[-1.48 -4.44  0.12  0.74 -3.02 -2.12 -0.53  0.65  0.80 -0.06  3.55 -0.51
  0.18 -5.83 -3.27 -1.71 -0.64 -2.27  2.22  2.81 -2.45 -3.66] -> nom
[-2.28  8.25 -1.86 -5.80  9.17  8.89 -0.18 -3.85 -6.64 -0.18  0.09  0.09
  1.50 -0.18 -0.18  4.91 -1.23  8.62  1.54  1.09  3.60 -1.70] -> pibe
[ 0.61 -2.46  1.03 -3.73 -2.65 -2.73 -0.84 -1.73 -0.19 -4.18  2.51 -3.07
  0.31 -0.66 -0.19 -1.57 -1.41 -3.07  2.28  0.68 -0.94  1.79] -> pebu
[-3.01 -2.11 -0.65 -0.56  9.30  7.67  4.03 -1.14 -1.40  1.32 -2.11  0.99
  1.16 -2.11  2.15  7.67  3.93 -2.10  1.07 -0.70  3.21 -0.85] -> lufit
[-5.81 -7.26 -0.87  3.92 -9.15 -9.12 -0.35 -2.93 -5.81 -2.15  3.11 -2.55
  5.36  3.92 -5.81 -2.51  0.32 -8.17  2.55  3.92 -4.30  3.92] -> feke
count lufit: [-1.40]
1
count pibe: [-0.18]
4
count pebu: [-2.46]
1
count feke: [3.92]
4
count lufit: [-2.11]
3

[ 2.42  3.78  3.15 -4.52 -5.17  2.37  2.33 -1.80  1.22] = feke
[-7.13 -7.13  7.76  7.76 -7.63 -7.13  3.41 -7.14 -2.11] = lepi
[-2.64  3.16  3.40  3.40 -0.36 -2.64 -2.18 -2.64 -2.64] = narav
[-2.83  2.18  1.64 -1.05 -2.49 -2.58 -0.58  3.63  1.50] = kebid
count lepi: [-7.13]
3
count feke: [3.15]
1
count narav: [3.40]
2
count narav: [-2.64]
4

[-0.65 -4.83 -4.82 -6.87 -4.83 -6.87 -4.83 -7.62 -4.83 -3.72 -4.37 -6.87] = feke
[-5.34 -4.78  0.00  1.45  4.19 -5.97 -7.28 -8.06  2.28 -8.06 -0.26 -7.26] = lepi
[ 4.91  4.61  2.69 -7.21 -6.23 -4.46  4.86 -3.03 -5.37  7.38 -1.39  5.48] = nom
count lepi: [-8.05]
0
count feke: [-6.87]
3
count feke: [-4.83]
4
count nom: [-4.46]
1

[ 0.78 -3.12 -3.63  2.61] -> Pite
[-2.36 -1.35 -5.70 -5.70] -> narav
[0.64 5.86 0.65 0.64] -> lufit
[2.06 1.46 3.41 2.06] -> bemu
[ 0.78 -3.12 -0.57  0.90] -> lepi
[ 2.06  1.46  7.57 -3.12] -> nom
[ 4.15  3.45 -9.70  4.25] -> Sipu
[ 3.49  5.07 -0.36  3.90] -> kebid
[-3.19  0.52 -1.94 -3.85] -> pebu
[ 5.14 -1.15  9.08 -1.15] -> feke
[ 3.42  1.49 -3.25  1.62] -> fero
count nom: [7.57]
1
count lepi: [0.79]
0
count lufit: [0.64]
2
count bemu: [3.41]
1
count feke: [-1.15]
2

[-0.75 -9.01  0.79 -9.01] : feke
[-0.73 -0.74 -0.74 -0.74] : bemu
[-4.92 -1.37 -0.73  4.35] : pebu
[-2.31 -2.02 -3.01 -0.38] : pibe
[ 6.15 -0.91  4.41 -2.26] : nom
count feke: [-0.75]
1
count bemu: [-0.74]
3
count nom: [4.41]
1
count bemu: [-0.73]
1

[-2.12  6.68  3.55  2.99  3.14]  Sipu
[-0.70  1.30 -3.84 -0.72 -2.36]  bemu
[ 0.39 -9.11  0.39  0.39  0.39]  Pite
[ 1.40 -1.97 -0.56 -0.09 -0.50]  pebu
[0.22 6.80 0.48 2.55 5.01]  nom
count Pite: [0.39]
4
count nom: [0.48]
1

[-0.75  1.00 -0.75  1.00  0.14]  lufit
[ 4.04 -5.10 -0.86  0.33 -4.58]  Pite
[ 0.34  0.34 -0.08  0.34  0.34]  narav
[-0.31  0.35 -0.42 -2.98 -1.09]  bemu
[ 4.03 -0.36  0.00 -0.56 -0.25]  nom
[1.01 0.29 0.01 0.40 0.33]  pebu
[-0.21  0.29  0.01  0.40  0.36]  lepi
count narav: [0.34]
4
count Pite: [4.04]
1
count lufit: [1.00]
2
count bemu: [-0.42]
1

[ 4.23 -2.53 -2.53 -2.52 -2.53] = fero
[ 2.61  6.66  4.24  6.66 -2.91] = nom
[ 6.65  6.65 -1.51  6.65  6.65] = lufit
count lufit: [6.65]
4
count lufit: [6.66]
0
count fero: [-2.53]
3
count nom: [6.66]
2
count nom: [2.61]
1
count nom: [4.25]
0

[-1.02 -1.13  0.50  4.16  0.62  0.49 -0.45 -2.45 -1.11 -1.33  0.69 -1.55
  1.55  1.03  0.50  0.79  0.60 -1.11 -3.25 -1.11  1.16] = feke
[ 0.37  0.48 -2.81 -1.06 -0.03  0.48 -0.02  1.17 -1.06 -0.65 -0.64 -6.68
 -0.11 -0.39 -0.64  0.93  1.87 -1.92  4.04  0.26  0.48] = bemu
[ 1.25  0.48  2.10  0.51  0.75  2.36 -0.09 -0.54  0.30  0.53  0.82 -9.08
  0.08 -0.09 -0.74  0.40 -1.31 -1.29 -1.44 -0.24 -3.25] = pibe
[-0.56 -0.41  2.27 -0.17 -0.59  2.31 -0.38  0.52  0.08  0.65  1.31 -5.45
  0.98 -0.24 -0.36 -0.58 -0.78  1.52  1.11 -0.15  2.31] = Sipu
[ 2.45 -0.41 -0.59 -0.04 -0.04  2.17  0.09 -1.03 -0.04 -1.16 -0.04 -0.95
  2.71  0.32  0.50 -0.16  1.95  1.47 -0.04 -0.55 -0.52] = kebid
[ 1.14  0.52  0.49 -0.63  0.14  1.54  0.50 -0.87  0.36  1.33 -0.35 -0.91
  0.47  0.36  0.36 -1.36 -1.36  3.19 -1.51 -1.36  1.51] = lufit
[-0.79 -0.29  1.53 -0.29  1.05  1.53  0.20 -0.29  1.53 -0.98  1.53 -2.96
  1.53  1.68  1.14 -1.28  1.53  1.31 -1.22 -0.29  1.33] = nom
count feke: [0.50]
2
count bemu: [0.48]
3
count Sipu: [-0.37]
0
count nom: [1.53]
6
count nom: [1.52]
0
count lufit: [0.36]
3
count kebid: [-0.04]
5

[-0.77 -7.97 -1.49  2.52 -2.48  5.96 -2.48 -2.27] : nom
[-0.63 -7.97 -7.97 -2.29  2.70 -7.97  2.70 -2.29] : feke
[-0.62 -3.11  1.09 -0.23 -0.78 -3.11 -3.11 -3.11] : bemu
[-5.24 -7.97 -3.71  0.83  5.43  3.60 -0.84  0.19] : lufit
count feke: [-7.97]
3
count feke: [-7.98]
0
count bemu: [-3.11]
4
count feke: [2.69]
0
count nom: [-2.27]
1
count nom: [-0.77]
1

[ 0.99  1.34 -5.90 -2.06  0.99  5.38  1.29  1.34] = pebu
[-5.05 -4.76  1.00  5.32  2.93 -5.05 -1.67 -0.35] = kebid
[-1.01 -2.67  1.35  1.98 -6.12  1.98  5.33  1.98] = nom
[-1.01 -2.67  0.70  5.50 -6.12  1.98  0.19  1.73] = bemu
count nom: [-2.67]
1
count pebu: [1.33]
0
count pebu: [-2.06]
1
count bemu: [0.70]
1
count kebid: [5.32]
1

